In the rows, zero is written as 128.
Rotation paths and how fast each direction turns (degrees per step)
Each turn is a multiple of 5 degrees from 10 to 175, or 0.
Each row of a path follows its step; steps can be skipped.

step 0: [121 131 127 133 126 124 133 137 127 137 129 134 137 118 125 122 127 135
 128 116 126 118 130 135 123 129 118 147 117 123 138 121 122 128 126 117
 132 124 132 124 127 122 130 131 136]
step 1: [130 128 129 140 127 138 125 131 127 136 119 125 131 133 129 124 126 125
 129 121 124 128 134 129 116 126 131 121 126 138 138 138 117 116 133 127
 136 132 126 127 110 119 135 117 133]
step 4: [124 124 130 138 125 140 121 140 140 136 119 128 127 134 129 128 134 131
 131 129 138 134 126 129 133 110 126 123 132 136 138 130 124 126 133 127
 136 120 128 131 123 115 123 139 132]
step 5: [127 116 136 138 126 114 119 136 128 142 135 128 129 125 132 122 115 131
 128 119 111 127 130 124 130 121 119 128 126 134 132 125 136 126 123 130
 132 121 132 131 133 133 122 131 136]
step 6: [130 119 142 139 134 134 125 132 133 130 120 125 127 122 123 134 140 134
 135 114 133 120 134 130 125 138 126 130 126 137 127 127 143 119 129 127
 125 125 125 138 116 126 134 130 131]
step 11: [124 124 131 144 134 124 119 123 138 129 131 134 127 133 135 143 126 136
 132 131 126 122 135 121 133 137 121 127 122 124 120 128 127 118 133 120
 139 131 114 129 124 135 132 135 131]
step 12: [118 135 125 137 121 131 128 137 137 127 112 136 136 126 125 137 129 142
 110 124 130 130 127 127 132 121 130 137 129 126 130 120 124 123 126 127
 126 120 125 141 129 125 123 130 136]
step 14: [125 123 138 146 124 130 125 122 135 133 127 120 129 123 132 124 116 140
 128 131 125 121 119 123 122 134 130 127 119 125 128 121 143 118 131 132
 131 119 119 135 121 131 122 128 130]
step 16: [132 117 118 139 130 128 129 135 131 138 126 130 123 130 130 129 136 137
 135 152 129 120 123 134 131 129 125 127 133 127 122 118 131 126 138 122
 141 126 133 133 129 123 131 131 129]
step 18: [139 117 134 127 130 130 116 134 128 123 128 131 131 129 125 130 132 138
 128 130 124 113 131 129 129 123 135 145 137 132 131 136 130 115 126 123
 130 123 132 135 132 120 139 116 127]
Speeds:
[128 125 123 130 128 129 131 131 128 126 125 126 125 127 126 127 129 127
 128 128 132 127 130 130 128 127 128 127 128 128 132 130 128 130 130 128
 128 131 127 129 132 126 129 125 130]  120
[127 128 127 127 125 126 129 129 125 125 129 130 127 127 127 127 130 127
 128 128 124 130 132 123 130 128 124 129 127 127 131 126 130 126 125 128
 128 127 130 127 129 125 129 126 129]  145
[129 127 129 131 125 131 127 127 129 124 128 128 125 132 132 127 130 128
 127 130 130 129 127 132 128 127 125 127 128 126 128 126 130 128 126 126
 127 128 126 126 124 128 127 127 128]  145
[126 127 129 130 128 126 129 128 126 130 133 125 125 128 130 129 127 126
 128 131 127 127 130 131 130 127 127 130 129 127 125 130 126 131 126 130
 132 126 130 131 129 128 129 128 129]  130
